(in the rows, 128 means zero)
One turn moves every row onto another: examples first, then more rows asked
Z245: [122 122 139 155 125 113 100 134 116 151 116 116 132  94  97 105  96 107
 103  81 139]
Z630: [155 176 133 178 131 104 137 111  99 138 116  96 151 108 135 136 142 113
 150 131 111]
Z809: [116 104 138  97 141 157 118 150 143 139 137 159 120 123 155 159  89 135
 109 108 102]
Z274: [118  93 116 123 114 163 149 112 113  81  89 169 143 126 143 105 142 126
 145 148 128]
Z69: [139 120 109 116 149 140 153 124 161 151 132 154 171 117 131 131 118 140
 107 149  86]
Z290: [149  98 125 151 145 155 114 100 133 129 101 182 116 112 153 119 142 175
 150 123 132]
Z861: [143 156 142 108 118  86 126 122 139 133 100 150  74  99 129 132 135 119
 174 112 114]
Z883: [122  93 113  90 126 124 150 119 131  99  70 102 139 102 136 149 134 173
 145 101 139]
Z292: [121 136 159 105 161 133 117 112 127 143 120 159 166 124 112 170 119 160
 105 114  94]
Z422: [130 150 123  75 115 153 137 119  75  85 110 126 142 158 144 121 139 138
 128 157 143]
Z537: [167 166 119 173 139 138 131  96 109 138 116 149 103 119 119 158 148 161
 142 100 125]
Z155: [141 131  90 137 129 139 166 128 147 126 130 133 149 153 116 114 118 139
  75 145 148]
Z772: [118 134 121  97 138 129 163 167 131 139 137  99 123 160  82 115 118 133
 117 139 134]
Z322: [122  75 108 109 124 164 123 111 116  83 106 165 151 112 133 125 152 123
 137 135 138]
Z243: [102 110 158 111 161 151 106 117 114 146 133  88  98 114 150 142 172 143
 151 130 134]
Z586: [118 107 149 115 113 131 156  97 114 154 125  99 109  84 113 105 167 119
 151 137 103]
Z71: [120 167 139 142 143 126  88 163 117 137  97 158 144 113 121  93 116 100
 115 130 141]
Z672: [135 135 122  59 117 138 141 110  94  99 123 143 139 154 138 119 138 102
 134 158 145]
Z559: [ 99 161 152 141 144 127 107 121  91 127  96 159 139 122 119 149 114 110
  83 103 112]
Z844: [131 125 121 135 137 153 149 131 118 102 109 113 122  90 148 125  80  99
 187 117 160]
Z10: [147 150 127 128 139 133 108 159 138 124 118 135 150 147 100  95 121 150
 105 138 185]
Z814: [120 112 128 133 113 107 140 129 118 114  91 140  73 101 180 155 128 157
 110 118 107]
Z461: [137 143 118 124 134 124  99 178 114 165 144  97 111 119 115  96 115 139
  94 126 137]
Z880: [166 109 136 118 108 147 129 127 107 121 130 109 118  77 156 125  83 171
 145 121 169]
Z319: [164 161 106 166 158 123 142 109 101 157  97 149 103 104 108 146 132 150
 149 101 127]
Z946: [155 128 134 114  85 135 168 105  86 129 144 118  79  92 116 122 120 159
 118 134 127]
Z452: [131 133  80  72 145 104 145 130 127 100 110 114 105 116 125 109 113 140
 174 150 118]
Z732: [152 155 156 109 127  99 127 140  86 133 130  97 146 146 170 131 132 125
 122 172 143]
Z991: [163 167 138 164 129 104 141 140 101 155 100  85 158 102 134 148 146 124
 142 123 133]
Z567: [141  88 110 160 162 144 112 109 109 118 110 181 101 104 137 137 133 171
 133 126 129]
Z557: [123 132 153 124 128 130 117 137 122 122 129 167 109 112  81 152  84 121
 125  82 114]
Z364: [ 99  86 126 103 142 147 164 138 154 141 115 108 155 146 137 131 105 115
 107 119 123]
Z3: [127 132  89 129 128  94 108 133 111  89 138  82  89 120 164 125 131 130
 112 145 139]
Z417: [138 136 136 123 113  92  96 111 138 107 108  82 123 106 123 142 159 125
 146  91 166]
Z171: [101 148 129 127 160 160 137 128  97 100 129 109  72 136 144 158 123 111
 160 125 148]
Z657: [150 163 146 108 141 112 106 123  85 132 124  89 163 135 168 114 130 136
 144 163 135]

Z844 moves to Z171
Z322 moves to Z672
Now find these:
Z557 moves to Z809
Z69 moves to Z155
Z422 moves to Z657
Z883 moves to Z452

One turn moves every row onto another: examples first, then more rows asked
Z168: [114 174 131 101 153 165 105 157 137 129  75 206 109 180 121 152 100  89
 130 143 113 170 185  66 120 159]
Z259: [112 139 121  98 147 139 133 135 145 108  66 160 129 210 122 109 102 101
 156 181 118 131 100  67 176 127]
Z976: [104 179 176 107 134 170 119 122 119 132 138 116 112 131 120 158  79 123
 174 124 106 117 113 119 127 134]
Z36: [128 125 201 110 116 184 105 157 154 119 102 153 147 155 135 118  84 135
 127 131  98 140 130 151 156 149]
Z229: [114 146 124 116 173 183 116 163 108 122  66 153  91 125 122 146 120  84
 153 160 111 120 113 120 148 178]
Z893: [153 116 161 152 158 170 121 113 133 155 126 186 127 166 142 164 109  95
 203 142 116 175  92 122 148 150]
Z959: [120 181 136  94 154 165 107 150 130 133  79 209 112 189 126 145 104  84
 140 131 108 170 183  64 132 152]
Z871: [127 117 196 104 147 189 161 134 140  72  87 174 102 155 118 140  72  95
 165 155 137  95 139 102 120 155]
Z157: [107 128 193 117 149  90 153 140 142 117 106 173 158 148 162 114 100  86
 178 176 142 119 154 101 109 148]
Z512: [129 135 184  88 178 114 111 134  82 117  92 183 128 115 125 119  79  97
 150 180 131 118 145 127 102 136]
Z235: [141 103 160  89 164 118 130 124 105 126 105 176  72 180 177 164 112  89
 177 160 151 164 160 112 111 129]
Z787: [144 124 167 158 167 179 110 125 121 156 109 181 117 141 158 156 121  97
 200 131 114 168 101 124 143 160]
Z433: [135 124 127 113 162 113 106  95 114 125 159 132 133 189 151 164  82 128
 152 158 114 153 108  92 125 143]
Z633: [128 152 163 132 152 177  94 121 140 119 101 191 177 206 131 142  45  81
 151 127 113 129 136  64 132 152]
Z345: [112 108 156  76 146 126  91 142 125 138 132 150 155 133 143 141  88  98
 113 137  86 188 124 130 140 135]
Z487: [ 95 127 215 125 179 136 125 146 138 119  82 149 139 196 129  87 106 109
 150 166 106 124 175 112 138 142]
Z327: [114 173 178 120 139 184 127 117 103 123 135 125 123 138 105 161  72 123
 177 110  99 131 128 106 140 149]
Z538: [107  96 157 114 175 161 165 148 151 129  96 187 144 206 164 152  87  58
 172 165 145 130 138 121 138 121]
Z403: [102 130 212  89 194 134  95 141 145 121 113 166 109 180 145 126 113  61
 138 156 121 184 164 125 120 122]
Z521: [108 153 188 128 132 151  82 117  99 128 101 189 158 188 115 194 121 130
 156 178 100 187 138  95 139 131]
Z826: [ 87 142 194  94 155 167 139 141  79 104  61 150 106 174  99 155  87  82
 158 157 100 146 180 106 153 118]
Z963: [131 128 122 111 173 105 112 101 127 110 138 127 135 180 153 141  72 126
 147 162 114 153  99  76 141 138]
Z936: [127 133 160 147 150 183 100 120 139 100 116 175 171 197 127 152  46  80
 173 134 109 127 120  69 141 161]
Z206: [119 115 182 107  95 123  67 130 100 127  82 170 136 153 117 125  80 118
 137 144  73 142 147 114 132 142]
Z696: [124 118 169 118  99 147 109 143 108 109 106 170 169 165 180 115  69  73
 140 117 122 143 112 127 155 132]
Z118: [110 155 177 123 135 160  72 117  98 135 113 165 156 185 111 194  94 138
 171 175 108 183 156  95 140 131]
Z847: [114 134 118 103 138 149 135 138 141  99  71 162 116 214 122 106 105 104
 146 180 125 126 100  63 159 134]
Z369: [ 92 166 108  72 132 130 117 168 138 132 116 136 110 155 159 163 100  97
 173 149 142 117 141  84 113 116]
Z6: [129 140 213 107 173 157 116 149 108  70  98 183 122 151 151 122  96  79
 150 149 159 145 120 145 135 104]
Z884: [ 85 168 110  80 138 134 111 161 149 132 114 135 122 149 154 168  91 101
 173 155 145 108 137  98 120 119]
Z481: [ 99 124 151  79 184 133 133 138 115 117 102 142 127 153 137 168  82 136
 137 204 130 156 190 105 118 148]
Z5: [ 96 137 154 110 127 171 127 157 130 118  97 201 114 189 137 182 166 112
 145 157 163 150 110 112 127 131]
Z78: [ 99 142 160 109 128 170 122 138 120 106 105 208 104 188 141 176 171 118
 141 150 150 148 110 112 124 135]
Z148: [110 142 123 122 177 180 109 151 110 115  73 157  91 114 131 151 116  93
 150 159 118 120 114 121 137 190]
Z240: [129  96 186 116 103 124  93 135 163 137 107 171 142 143 171 132 104 104
 157 135 126 188 137 105 130 170]

Z206 moves to Z696
Z259 moves to Z884
Now find these:
Z168 moves to Z847
Z538 moves to Z481
Z118 moves to Z936
Z521 moves to Z633
Z6 moves to Z403

